In the data rows, 128 means zero.
Here are some points, each followed by its number:
[96. 26. 120. 113. 131. 98. 120. 142. 124. 170. 165. 154. 102. 112. 129. 145. 145. 129. 122.
 125. 143. 96. 91. 164. 107. 105. 139.] 0
[126. 138. 152. 173. 105. 64. 113. 124. 104. 128. 130. 97. 139. 136. 104. 120. 156. 203. 107.
 95. 148. 148. 161. 102. 164. 114. 122.] 1
[105. 144. 87. 74. 97. 150. 139. 108. 158. 154. 139. 156. 120. 139. 167. 142. 134. 77. 85.
 118. 135. 186. 151. 159. 82. 158. 199.] 2
[98. 125. 142. 146. 127. 123. 158. 162. 135. 100. 106. 98. 133. 164. 95. 116. 105. 154. 122.
 95. 161. 127. 169. 101. 147. 151. 86.] 3
[119. 144. 100. 54. 137. 162. 148. 143. 174. 86. 121. 166. 121. 134. 142. 108. 94. 91. 101.
 119. 105. 59. 116. 162. 97. 143. 149.] 4
[129. 184. 153. 160. 155. 158. 134. 122. 136. 103. 133. 80. 116. 151. 142. 94. 95. 166. 105.
 134. 115. 153. 180. 133. 139. 163. 99.] 5
[119. 158. 137. 121. 199. 101. 59. 102. 115. 143. 79. 160. 151. 93. 137. 81. 155. 138. 137.
 164. 113. 102. 104. 59. 58. 85. 145.] 6
[153. 109. 141. 140. 116. 89. 102. 33. 63. 142. 160. 129. 111. 122. 144. 62. 162. 140. 100.
 171. 135. 119. 127. 141. 104. 112. 175.] 7
[120. 147. 153. 161. 121. 111. 146. 141. 116. 109. 107. 93. 138. 157. 104. 105. 118. 180. 105.
 101. 151. 142. 174. 113. 160. 139. 89.] 8
[170. 149. 188. 170. 109. 131. 67. 151. 108. 127. 157. 83. 135. 105. 111. 135. 160. 173. 143.
 99. 131. 142. 101. 123. 171. 122. 110.] 9
[123. 164. 87. 62. 146. 159. 142. 147. 186. 89. 104. 190. 121. 133. 143. 113. 117. 64. 101.
 129. 117. 91. 124. 138. 82. 122. 187.] 10
[134. 122. 96. 84. 138. 148. 111. 165. 133. 160. 165. 176. 85. 87. 129. 158. 135. 99. 140.
 142. 104. 75. 44. 113. 77. 92. 161.] 11
[153. 122. 151. 136. 118. 155. 104. 179. 148. 148. 190. 117. 106. 107. 134. 194. 140. 162. 145.
 103. 147. 155. 95. 168. 158. 132. 133.] 12
[106. 131. 159. 163. 129. 119. 136. 163. 130. 101. 115. 95. 147. 150. 100. 111. 103. 180. 122.
 103. 157. 124. 156. 107. 159. 138. 74.] 13
[122. 183. 91. 92. 138. 162. 154. 120. 149. 169. 156. 132. 81. 146. 172. 165. 125. 112. 110.
 154. 125. 202. 140. 151. 87. 181. 153.] 14
[105. 169. 88. 63. 133. 168. 136. 129. 200. 132. 108. 181. 125. 125. 146. 142. 133. 52. 123.
 131. 126. 145. 101. 137. 63. 129. 202.] 15
[105. 155. 157. 166. 156. 137. 133. 151. 147. 97. 127. 91. 152. 156. 130. 98. 91. 183. 112.
 132. 132. 129. 170. 131. 157. 137. 78.] 16
New points follow, each followed by the numbers of its three nearest points above, looking only along the 3 directions in which the numbered points spread most, nearest first.
[135. 121. 132. 111. 146. 208. 129. 194. 158. 139. 169. 119. 79. 104. 131. 165. 97. 115. 137.
 128. 121. 106. 89. 152. 110. 147. 109.] 14 12 2
[81. 175. 105. 112. 172. 155. 94. 175. 191. 133. 52. 167. 107. 134. 129. 140. 84. 142. 114.
 94. 130. 156. 166. 93. 78. 124. 100.] 4 5 14
[91. 88. 90. 125. 98. 133. 157. 119. 133. 140. 161. 147. 104. 152. 115. 126. 88. 126. 92.
 119. 158. 164. 162. 170. 105. 166. 145.] 14 2 4
[94. 126. 90. 114. 169. 125. 93. 166. 175. 104. 55. 163. 109. 132. 107. 100. 75. 158. 117.
 88. 122. 115. 182. 95. 105. 108. 104.] 5 3 16
[110. 129. 133. 142. 192. 114. 78. 176. 133. 164. 128. 136. 124. 104. 120. 148. 133. 200. 166.
 117. 119. 109. 103. 89. 95. 63. 94.] 7 9 0
[149. 129. 116. 127. 98. 188. 102. 187. 154. 121. 156. 125. 101. 126. 128. 157. 83. 166. 146.
 97. 153. 173. 149. 191. 145. 191. 104.] 12 14 3
[114. 123. 104. 101. 171. 70. 68. 84. 117. 104. 69. 184. 165. 87. 104. 62. 171. 113. 105.
 141. 115. 112. 137. 74. 80. 94. 160.] 6 7 4
[103. 102. 101. 132. 91. 101. 151. 133. 126. 167. 165. 154. 94. 134. 126. 174. 142. 151. 97.
 97. 167. 192. 123. 148. 123. 115. 158.] 12 0 14
